In the rows, zero is written as 128.
Each path below is one point turned by a fixed rotation once a step. After each direction that follows a path, write how fast that rotation turns it, in deg/step (0 if it stays still).
Each turn is a multiple of 5 degrees from 10 to 175, or 0.
path 1
[136 119 123 125 123 127 126 120 130 142 133 130 134 114 134 125 132 137
 135 129 132 120 122 126 120 124 124 123 120 123 143 139 151 127 135]
[135 120 122 126 126 130 116 125 130 137 147 131 130 124 133 120 137 135
 128 134 129 117 122 129 123 125 129 122 121 124 145 142 145 125 125]
[131 118 130 124 112 131 122 120 132 137 142 141 136 126 138 122 135 143
 123 132 127 120 122 130 122 126 129 119 118 124 139 138 141 130 132]
[130 114 120 120 118 135 127 123 130 137 137 136 135 118 143 129 138 138
 137 126 131 120 125 125 125 126 122 123 117 125 142 140 140 130 132]
[133 117 119 128 119 137 118 129 131 139 146 128 131 120 136 124 142 136
 135 130 122 115 123 126 125 125 125 121 129 122 139 139 139 132 128]
[130 119 129 123 110 133 123 125 133 138 140 134 135 114 130 118 137 139
 128 129 125 121 118 128 129 121 128 116 127 122 134 137 143 127 135]
[126 121 121 115 120 131 129 130 132 138 144 134 132 114 138 123 136 131
 131 125 134 121 121 128 131 125 125 116 117 120 136 142 141 124 131]
[127 124 121 128 120 130 124 133 134 143 146 131 130 124 139 125 140 135
 129 128 125 114 121 131 122 130 121 114 121 114 133 137 139 131 129]
[132 121 128 130 114 126 127 125 133 143 129 131 130 115 136 122 135 139
 129 126 128 115 118 128 122 123 121 117 122 117 133 137 147 130 135]
[137 121 120 122 126 125 125 126 129 142 140 127 130 113 133 124 130 131
 131 129 134 118 121 128 125 125 127 121 120 119 141 144 149 126 131]
[132 126 126 128 124 127 119 126 133 142 147 135 133 127 133 120 135 138
 125 135 128 119 120 132 118 129 127 118 119 120 141 137 146 125 128]
[130 118 130 126 116 128 124 119 131 136 131 139 131 123 141 123 136 142
 126 129 132 118 121 129 121 125 123 120 113 124 141 140 144 129 131]
[138 114 117 124 122 132 124 123 127 139 140 131 133 119 142 130 134 136
 134 129 130 116 127 126 122 127 127 126 120 123 143 143 142 134 130]
[134 119 124 129 119 136 117 124 132 140 144 132 137 122 131 122 141 140
 134 133 123 119 122 127 121 124 127 121 129 125 141 135 144 128 131]
[128 116 129 119 113 134 122 123 130 133 139 137 132 117 134 117 138 138
 128 128 130 121 119 127 131 120 128 119 120 126 139 142 142 125 131]
[129 118 118 117 117 134 126 130 131 139 150 135 135 120 142 128 136 133
 129 127 129 119 124 129 128 129 128 118 120 120 136 141 136 131 130]
[126 123 124 129 116 134 124 130 135 143 140 132 134 120 137 124 143 139
 135 127 123 116 120 128 122 126 118 116 124 118 134 133 140 129 133]
[131 119 125 125 116 130 125 128 130 139 132 126 126 111 134 119 136 134
 130 125 129 114 118 126 131 120 123 118 124 118 135 143 145 129 132]
[134 125 120 121 122 126 126 130 133 144 149 130 134 116 132 124 129 131
 127 130 130 119 120 131 126 127 130 117 123 116 136 140 146 126 132]
[126 127 128 127 123 127 124 127 135 142 140 137 132 124 135 121 138 138
 129 130 130 119 118 131 119 128 120 115 115 118 138 136 146 122 131]
[133 118 124 127 119 125 124 124 129 138 132 131 125 121 142 123 134 137
 125 128 132 112 121 128 123 126 123 121 115 119 139 145 143 132 128]
[140 120 120 128 121 127 124 122 130 144 142 130 136 119 136 128 130 137
 131 132 127 118 124 128 117 128 129 124 124 121 141 138 147 133 133]
[132 120 128 127 123 133 118 121 131 137 140 134 134 121 129 119 140 139
 134 133 129 122 120 127 122 123 125 122 121 127 145 137 148 121 130]
[131 115 125 121 116 132 120 122 129 133 144 137 129 123 140 121 136 137
 123 130 131 117 123 129 129 124 130 121 117 125 141 146 139 129 127]
[131 117 121 122 114 134 127 125 132 141 145 138 140 121 142 130 137 140
 132 128 126 121 126 128 121 129 126 120 121 123 137 135 138 134 134]
[128 118 123 126 119 138 122 127 132 138 136 130 132 117 135 122 145 138
 140 126 126 117 121 124 126 122 119 120 125 123 140 137 142 128 131]
[133 118 123 122 113 132 121 129 131 138 144 128 129 114 133 119 136 134
 126 128 126 116 119 128 132 122 130 118 128 119 134 144 141 130 130]
[128 125 125 119 116 129 129 129 135 144 146 136 138 116 134 124 133 135
 129 128 130 124 120 131 126 127 127 114 121 118 134 135 143 125 136]
[124 123 123 125 124 130 125 131 133 140 137 132 127 120 139 122 142 135
 132 125 132 115 119 129 124 126 116 115 115 117 137 140 141 125 128]
[135 120 123 130 116 125 124 127 131 143 137 127 127 119 139 123 133 136
 124 129 126 111 121 130 122 127 126 118 123 115 134 142 144 135 131]
[136 123 125 126 122 126 126 122 132 145 137 131 137 115 130 124 131 137
 132 131 131 121 120 128 119 125 126 120 122 120 139 136 151 126 137]
[131 122 125 125 128 128 119 125 130 136 142 133 128 123 133 119 137 135
 129 132 133 118 120 129 123 125 125 121 115 123 145 143 147 121 125]
[133 119 127 126 115 128 121 122 131 138 142 138 132 128 141 124 133 141
 120 132 128 116 123 131 120 128 130 120 117 122 139 141 140 133 129]
[133 116 123 124 118 133 126 119 131 140 135 136 138 118 140 129 136 140
 137 128 129 121 125 126 120 126 123 123 119 125 142 136 143 131 135]
[132 126 126 132 128 129 127 127 127 130 124 123 127 125 127 129 129 129
 132 127 125 126 128 126 127 127 127 130 133 128 128 127 130 131 129]
85
[128 124 127 126 125 134 126 126 127 125 130 130 131 129 129 129 131 130
 130 128 126 130 130 126 130 127 130 130 130 132 130 128 125 129 128]
35
[129 126 124 126 131 128 127 130 126 125 129 125 123 127 130 128 128 124
 128 127 130 125 129 127 132 127 129 130 127 128 130 133 127 128 124]
130
[129 125 129 124 125 127 128 131 129 126 126 126 128 128 124 132 126 130
 129 127 124 128 129 131 124 130 127 127 127 127 129 130 128 124 124]
0
path 2
[125 136 130 134 131 125 127 119 116 134 137 118 113 124 133 122 121 122
 129 126 122 123 127 114 133 125 132 120 124 123 108 109 136 123 126]
[132 143 129 132 134 130 131 118 113 131 136 120 116 121 131 133 112 129
 131 130 125 115 127 115 125 118 135 121 129 133 111 116 132 120 123]
[125 137 128 130 126 127 123 114 115 135 138 119 118 129 134 127 118 128
 129 122 123 124 131 113 133 126 139 117 126 127 107 113 132 122 127]
[133 142 129 137 136 126 127 119 119 131 135 120 109 120 130 127 117 129
 131 128 127 115 126 115 123 124 135 124 125 128 109 114 131 122 123]
[128 141 129 127 130 128 122 111 113 134 134 118 121 128 133 132 116 132
 127 124 125 121 133 117 128 126 141 115 128 134 111 114 128 123 125]
[134 139 126 138 134 124 120 116 123 133 136 121 111 126 132 124 120 130
 132 124 126 122 133 115 124 128 138 123 123 122 108 112 131 123 122]
[129 142 131 131 138 126 123 112 114 133 132 117 117 121 134 132 117 131
 129 128 128 118 132 124 122 124 141 120 126 137 111 116 123 126 122]
[133 141 126 133 133 127 115 112 121 134 134 120 119 128 133 125 121 129
 132 123 121 128 138 119 125 128 139 117 127 123 112 109 131 123 120]
[130 138 127 137 141 124 123 115 119 133 135 118 115 122 137 130 120 128
 134 128 129 119 134 126 119 122 141 126 124 130 109 117 125 125 119]
[128 141 130 130 136 127 117 110 114 135 131 116 122 124 134 127 122 125
 128 126 120 128 138 126 125 126 137 115 128 129 115 107 128 126 120]
[134 137 124 137 139 127 122 117 122 134 137 120 117 126 138 130 119 126
 137 128 123 125 137 125 118 118 138 126 127 123 111 114 130 121 116]
[122 136 131 132 140 124 124 113 112 136 134 114 121 122 139 129 122 120
 129 129 123 125 134 130 126 121 138 120 125 131 111 110 126 128 121]
[134 139 127 135 137 130 123 118 118 134 135 120 120 123 134 128 119 122
 135 130 117 127 136 123 122 118 132 121 130 121 116 107 135 120 116]
[123 132 127 133 137 126 129 117 114 136 140 116 121 126 142 132 119 120
 134 128 124 124 133 127 126 115 139 124 127 128 109 116 129 123 120]
[127 138 131 134 136 128 126 118 115 135 134 117 119 121 133 124 121 118
 130 131 117 126 131 122 128 121 129 119 128 123 115 104 135 123 120]
[129 136 126 132 134 131 132 120 114 134 140 119 121 126 139 135 114 124
 135 130 122 123 132 121 125 112 137 123 131 128 111 115 134 118 120]
[121 133 131 133 132 125 128 118 113 136 138 116 118 124 137 124 121 118
 129 127 122 126 129 119 134 122 133 119 125 124 109 108 134 124 125]
[133 141 129 134 134 131 132 121 115 132 136 120 116 120 131 131 114 125
 133 132 121 118 127 116 125 116 131 122 130 128 113 111 136 118 121]
[123 134 128 129 128 128 129 115 112 136 140 118 120 129 137 130 117 125
 130 124 124 124 130 116 133 120 139 118 127 129 107 114 132 122 127]
[131 141 130 136 134 126 128 120 118 132 136 119 110 120 130 124 118 126
 130 128 125 118 126 113 128 124 131 122 125 124 110 110 135 121 124]
[128 141 129 128 130 130 128 115 112 134 136 119 120 126 134 134 113 131
 129 127 125 119 130 116 128 121 140 117 129 135 110 117 130 121 125]
[130 138 127 135 130 125 122 116 120 134 137 120 112 126 132 123 120 128
 130 122 125 123 130 112 129 128 137 120 123 122 107 111 133 123 125]
[131 144 130 133 136 127 126 115 116 131 133 119 114 121 132 132 115 132
 129 129 128 114 128 119 123 123 138 121 126 136 110 117 127 123 123]
[129 140 127 130 129 127 117 111 117 135 135 119 119 129 133 127 119 130
 129 122 122 126 136 116 128 129 140 115 126 127 110 111 130 123 124]
[133 140 127 138 139 124 123 116 122 132 135 120 111 122 134 128 119 130
 133 127 130 118 132 120 120 124 140 126 123 128 108 116 127 124 120]
[128 142 130 129 135 126 118 109 113 135 131 116 122 125 134 130 119 129
 128 125 123 124 136 124 125 127 140 115 127 134 114 111 125 126 122]
[136 139 125 137 136 126 118 115 124 133 136 121 115 126 135 126 120 129
 136 125 123 125 138 121 120 124 139 123 126 121 111 112 131 122 117]
[125 138 131 133 141 124 123 112 114 135 134 115 119 122 138 131 121 125
 130 128 126 121 135 130 122 122 140 122 125 134 111 114 123 128 120]
[133 140 127 134 136 129 118 114 119 135 133 119 121 125 133 126 121 124
 133 127 118 129 139 124 123 123 135 118 129 122 116 106 132 122 117]
[128 134 126 136 140 126 127 116 118 135 138 118 119 125 141 132 119 123
 136 128 125 123 135 129 121 116 140 126 126 128 109 116 128 123 117]
[126 138 132 132 138 126 122 114 113 136 133 115 122 122 135 125 123 118
 130 129 118 127 134 127 128 123 132 117 127 126 115 104 132 125 120]
[133 137 125 135 137 130 128 119 117 134 139 120 120 125 138 132 116 123
 138 130 121 125 135 123 121 113 135 125 130 124 114 113 134 118 116]
[120 133 131 132 136 126 128 116 112 137 138 115 120 124 140 128 122 117
 130 128 122 126 131 125 131 119 135 121 126 127 109 110 131 125 123]
[133 140 129 134 136 130 129 121 116 132 136 119 117 120 132 128 117 121
 133 132 119 122 130 119 125 117 129 121 130 124 116 107 137 119 119]
[124 127 129 125 128 128 130 126 125 129 129 126 131 129 131 132 127 129
 127 128 130 127 128 131 129 126 131 127 128 134 127 132 125 129 129]
155
[131 131 128 128 128 126 123 125 130 127 126 129 126 129 126 128 128 133
 127 126 131 127 130 127 125 133 131 127 126 130 127 130 124 130 128]
20
path 3
[114 128 138 134 135 138 126 125 121 120 117 110 115 133 127 132 133 131
 119 128 126 123 127 126 116 142 134 120 136 134 138 136 134 136 129]
[116 127 134 129 136 131 117 119 136 119 119 122 113 135 131 134 126 142
 123 130 130 125 133 128 111 141 130 123 133 127 132 125 114 139 127]
[120 127 136 134 128 134 125 118 126 117 122 115 121 136 129 140 129 129
 112 121 119 131 123 126 116 144 130 112 130 128 138 137 125 132 125]
[114 128 130 136 137 137 126 124 130 119 117 118 115 129 126 136 133 144
 122 133 129 121 128 132 114 141 130 125 134 130 132 136 130 145 128]
[115 130 141 124 134 134 115 116 129 119 121 114 116 138 127 132 127 132
 122 126 127 127 127 126 113 141 131 118 133 129 140 128 118 127 126]
[116 123 129 139 128 135 128 123 131 115 118 120 115 132 134 141 128 134
 118 124 123 132 131 125 119 143 133 115 132 126 131 133 123 145 127]
[121 130 137 131 140 133 123 120 127 121 122 116 121 135 127 132 132 140
 112 134 125 119 124 131 109 144 129 125 132 134 138 138 128 133 126]
[111 127 133 129 131 137 118 117 134 119 117 117 113 133 122 137 129 138
 129 120 130 130 129 129 117 140 126 115 135 122 133 130 121 136 128]
[116 131 136 136 130 136 127 122 124 112 121 117 119 135 137 137 127 131
 116 133 121 128 127 124 115 143 139 121 131 135 140 131 124 138 128]
[119 121 134 130 138 131 123 123 134 124 121 119 111 134 122 133 129 142
 114 128 128 123 130 128 113 144 124 120 134 127 128 135 124 139 124]
[117 131 134 135 132 136 118 114 127 117 118 114 125 134 132 138 134 133
 125 120 128 128 126 129 111 141 129 118 132 126 142 134 122 130 131]
[111 129 134 129 131 139 126 123 131 113 121 121 112 132 124 138 125 138
 117 134 120 127 125 128 121 141 134 122 133 131 132 130 124 146 124]
[121 123 138 133 138 131 124 123 127 125 121 110 113 136 132 131 129 133
 118 126 134 125 132 125 109 145 129 117 131 130 138 133 125 131 128]
[116 130 130 134 131 135 117 115 134 114 115 126 122 134 130 139 133 139
 119 123 121 127 128 130 114 139 130 120 137 124 129 132 117 140 128]
[116 129 136 129 133 138 128 121 127 118 127 111 117 132 125 138 125 135
 118 133 125 128 121 129 116 145 130 119 126 132 143 137 129 135 124]
[113 125 136 133 137 135 120 124 129 122 113 117 110 135 128 131 133 136
 123 125 130 123 135 126 115 139 132 120 141 128 129 130 125 140 130]
[120 130 134 131 131 132 120 115 133 114 124 120 122 136 136 139 125 136
 116 129 124 130 126 127 110 144 131 120 127 128 140 130 114 133 126]
[115 124 133 135 132 138 128 124 128 120 119 116 115 131 121 138 132 136
 114 124 122 127 125 129 119 143 127 116 134 127 130 139 133 141 125]
[116 131 135 132 139 135 119 119 129 119 118 114 118 133 133 132 131 140
 127 132 134 121 129 130 109 141 132 126 133 132 141 130 123 134 131]
[114 127 137 127 128 134 120 118 132 115 120 121 113 137 126 137 125 132
 116 124 119 133 128 124 119 141 132 114 135 126 131 128 117 136 123]
[121 124 131 141 135 134 130 124 127 119 121 114 120 131 135 138 131 136
 116 130 129 125 128 127 111 146 130 120 128 131 137 139 130 140 128]
[114 131 137 125 138 135 115 117 132 120 117 120 117 135 120 132 133 141
 119 127 124 121 127 132 113 139 127 124 139 128 132 132 122 134 126]
[114 127 133 133 128 138 125 119 129 115 122 112 116 133 133 140 124 131
 126 124 128 134 127 125 117 143 133 114 127 126 142 129 121 136 128]
[117 126 135 135 136 133 125 126 127 118 117 121 115 135 130 133 132 136
 109 132 121 122 130 126 115 142 134 123 138 134 128 134 127 142 126]
[120 125 133 129 137 132 119 116 135 122 123 115 118 133 126 137 128 141
 123 125 132 127 127 130 108 144 122 118 128 124 139 133 119 131 126]
[111 132 134 134 128 141 122 118 125 112 115 118 120 133 128 139 132 131
 121 123 119 129 125 127 121 138 135 117 137 129 135 133 127 139 128]
[117 125 136 131 138 133 127 126 131 120 124 115 110 133 130 134 123 141
 118 138 130 123 129 127 112 145 131 124 128 133 137 130 123 140 125]
[119 125 137 132 134 132 116 117 129 122 116 118 118 138 127 134 134 133
 117 117 125 127 131 126 113 141 127 114 138 125 132 133 121 130 128]
[115 131 128 136 130 139 126 118 132 112 122 120 123 129 132 143 128 140
 121 131 124 128 123 131 115 143 131 123 127 128 139 134 123 143 127]
[114 126 141 126 137 136 123 124 125 123 120 112 110 136 120 130 129 134
 116 130 126 123 127 127 117 142 131 119 137 133 135 134 130 134 125]
[117 125 131 137 134 132 119 118 133 118 117 118 117 134 138 137 129 137
 126 124 132 128 134 126 110 142 131 119 132 124 135 128 116 138 131]
[118 130 136 130 131 135 124 118 128 115 123 121 122 135 126 138 128 134
 107 130 114 127 121 129 116 143 131 119 132 131 135 136 124 136 123]
[115 124 132 134 138 137 126 124 130 123 119 111 112 130 124 135 131 141
 127 127 135 124 129 130 114 143 125 119 131 127 136 136 130 140 128]
[115 133 138 129 133 135 115 116 128 114 116 120 119 138 133 134 130 132
 120 127 122 126 129 126 113 139 136 122 138 131 136 127 117 132 129]
[124 129 130 125 127 130 128 130 127 127 127 126 123 129 128 126 125 126
 133 130 130 129 130 126 131 127 132 128 129 130 129 123 128 129 129]
100
[130 129 129 129 129 127 129 127 126 128 131 124 131 129 132 128 127 126
 128 130 130 128 126 128 125 130 129 129 124 130 135 129 128 123 129]
175
[127 124 128 128 132 129 125 130 127 125 132 128 132 132 126 128 130 126
 128 126 132 129 125 128 130 129 129 129 128 130 127 128 126 132 130]
0
path 4
[114 116 124 120 121 139 119 128 126 121 128 123 133 120 133 122 131 132
 130 133 140 113 122 129 122 134 135 117 123 111 118 136 131 127 127]
[116 122 129 128 131 127 127 127 135 118 129 126 135 123 127 124 138 127
 130 134 147 113 121 137 127 137 136 117 125 109 129 136 131 134 135]
[119 115 126 118 125 129 122 124 130 123 117 130 134 122 132 130 133 132
 124 135 141 112 128 133 122 131 134 114 126 110 118 139 130 129 127]
[119 125 135 125 130 131 124 127 129 116 129 129 134 130 136 121 135 131
 128 136 140 111 120 140 121 136 143 120 128 111 120 132 130 131 135]
[126 117 129 117 126 125 124 121 137 125 123 128 126 122 127 129 133 126
 127 135 141 113 124 134 122 129 140 108 130 111 119 133 130 130 137]
[118 121 127 121 121 138 119 124 127 120 131 123 128 125 135 119 130 133
 128 133 136 114 120 132 119 136 142 116 125 110 116 129 133 127 132]
[118 120 127 123 128 128 125 124 137 121 134 124 130 119 124 124 135 124
 135 134 145 114 118 132 126 133 137 111 127 112 125 134 131 132 139]
[116 115 123 121 120 135 120 126 129 123 123 123 132 119 132 126 132 132
 124 133 141 114 126 130 124 135 134 115 122 108 122 137 132 128 125]
[115 123 130 126 132 130 126 126 129 116 129 130 138 125 131 122 137 130
 132 136 144 112 120 137 124 137 135 120 125 111 124 137 131 133 134]
[121 115 130 119 127 126 123 127 136 124 117 127 131 123 132 132 133 128
 123 134 143 112 128 136 124 129 138 113 128 110 122 137 128 130 131]
[120 125 131 122 126 132 122 122 127 117 128 130 131 129 136 120 133 135
 126 137 135 112 122 137 118 137 141 119 126 109 116 131 132 130 133]
[123 119 131 119 128 127 123 125 137 123 129 126 127 122 128 126 133 124
 133 134 143 113 120 134 123 128 142 110 132 114 119 132 129 129 139]
[119 119 124 122 118 135 120 122 130 122 128 121 125 122 132 121 131 133
 123 133 136 115 123 130 121 137 139 113 124 106 120 130 134 127 129]
[116 121 127 123 130 133 124 125 131 118 134 127 135 120 126 122 135 126
 139 135 144 113 117 132 125 134 135 115 127 114 122 136 132 131 138]
[116 114 126 123 123 131 122 128 135 123 121 121 131 119 131 128 134 128
 122 132 145 113 127 133 126 134 136 115 123 108 127 137 130 129 126]
[117 124 128 124 130 130 125 123 126 117 126 134 138 126 131 123 136 135
 130 138 139 112 122 136 120 137 134 120 125 109 119 137 133 133 132]
[121 116 134 120 129 127 123 130 137 123 121 126 131 125 133 130 134 125
 127 134 146 110 125 138 125 129 142 114 131 114 121 134 126 129 134]
[123 123 129 121 123 129 122 118 130 120 126 128 127 127 133 122 133 135
 122 136 134 114 123 135 118 137 141 114 126 106 117 129 134 130 133]
[120 119 130 118 128 133 121 127 132 121 133 126 130 122 130 123 131 125
 138 134 142 112 117 133 122 129 141 112 130 116 116 133 129 128 139]
[118 118 125 125 120 131 122 124 135 122 128 118 125 120 129 124 133 129
 122 131 141 115 123 131 125 137 139 112 123 106 126 130 134 129 130]
[115 120 123 121 127 134 123 123 127 118 130 130 137 120 127 122 134 132
 136 136 141 113 119 130 122 134 131 116 124 112 119 140 133 132 134]
[115 116 130 125 127 130 123 132 135 121 123 121 133 123 133 127 135 125
 125 132 148 112 125 137 127 134 139 117 126 110 128 136 127 129 129]
[120 123 128 122 128 126 125 119 129 119 122 134 134 126 130 126 135 136
 124 138 137 112 125 135 119 136 134 116 125 106 119 137 134 133 132]
[120 118 134 119 129 132 121 131 132 121 126 127 133 127 136 126 132 126
 131 135 143 110 121 137 122 129 143 117 131 116 116 133 126 128 135]
[123 122 129 123 123 127 124 119 136 122 127 124 123 125 129 124 134 131
 122 134 137 115 123 135 121 136 142 111 127 105 122 128 134 130 135]
[119 118 126 117 124 136 120 124 128 121 132 127 131 120 130 122 130 129
 137 135 139 113 119 129 120 130 137 113 128 115 113 135 131 128 135]
[116 119 128 127 124 132 123 128 136 120 131 117 128 121 129 123 135 125
 127 131 145 115 122 134 127 137 140 115 124 109 129 131 132 129 132]
[117 118 122 120 126 130 124 120 128 121 124 131 135 119 126 126 134 133
 130 136 140 114 124 130 122 135 129 114 123 109 120 141 134 132 131]
[115 118 132 124 129 133 122 134 131 119 125 125 136 126 136 125 135 128
 128 133 146 110 123 138 125 133 140 121 127 113 123 136 126 129 130]
[123 122 130 122 128 122 127 119 135 121 121 131 130 125 128 128 136 132
 122 137 139 113 125 137 121 134 137 113 127 106 122 134 133 134 134]
[120 119 131 116 125 135 119 128 127 121 126 129 132 126 137 124 130 131
 130 135 138 111 122 134 119 130 142 116 130 115 112 133 128 126 133]
[122 123 131 125 126 128 125 122 138 120 132 121 125 125 128 122 134 126
 127 133 141 114 120 136 124 136 144 112 128 108 125 127 132 130 138]
[119 116 122 116 121 134 120 122 129 123 128 126 129 117 127 125 130 131
 132 134 138 114 122 127 121 131 134 110 125 111 116 136 133 128 132]
[114 121 129 127 127 135 123 131 131 117 133 120 133 123 132 120 135 127
 131 132 146 113 119 135 127 138 139 119 124 111 127 133 131 130 132]
[127 132 128 126 124 128 125 124 125 130 127 130 128 125 126 127 132 124
 126 128 129 127 129 129 128 129 130 131 125 131 129 127 123 128 131]
0
[128 128 125 126 125 130 126 125 123 128 127 131 129 128 129 127 126 133
 127 129 124 128 129 126 125 129 125 129 126 127 124 129 130 128 125]
145
[131 129 129 126 126 129 127 126 129 129 132 126 123 128 128 126 126 127
 129 128 125 129 126 127 126 127 132 125 130 129 125 123 129 126 131]
55
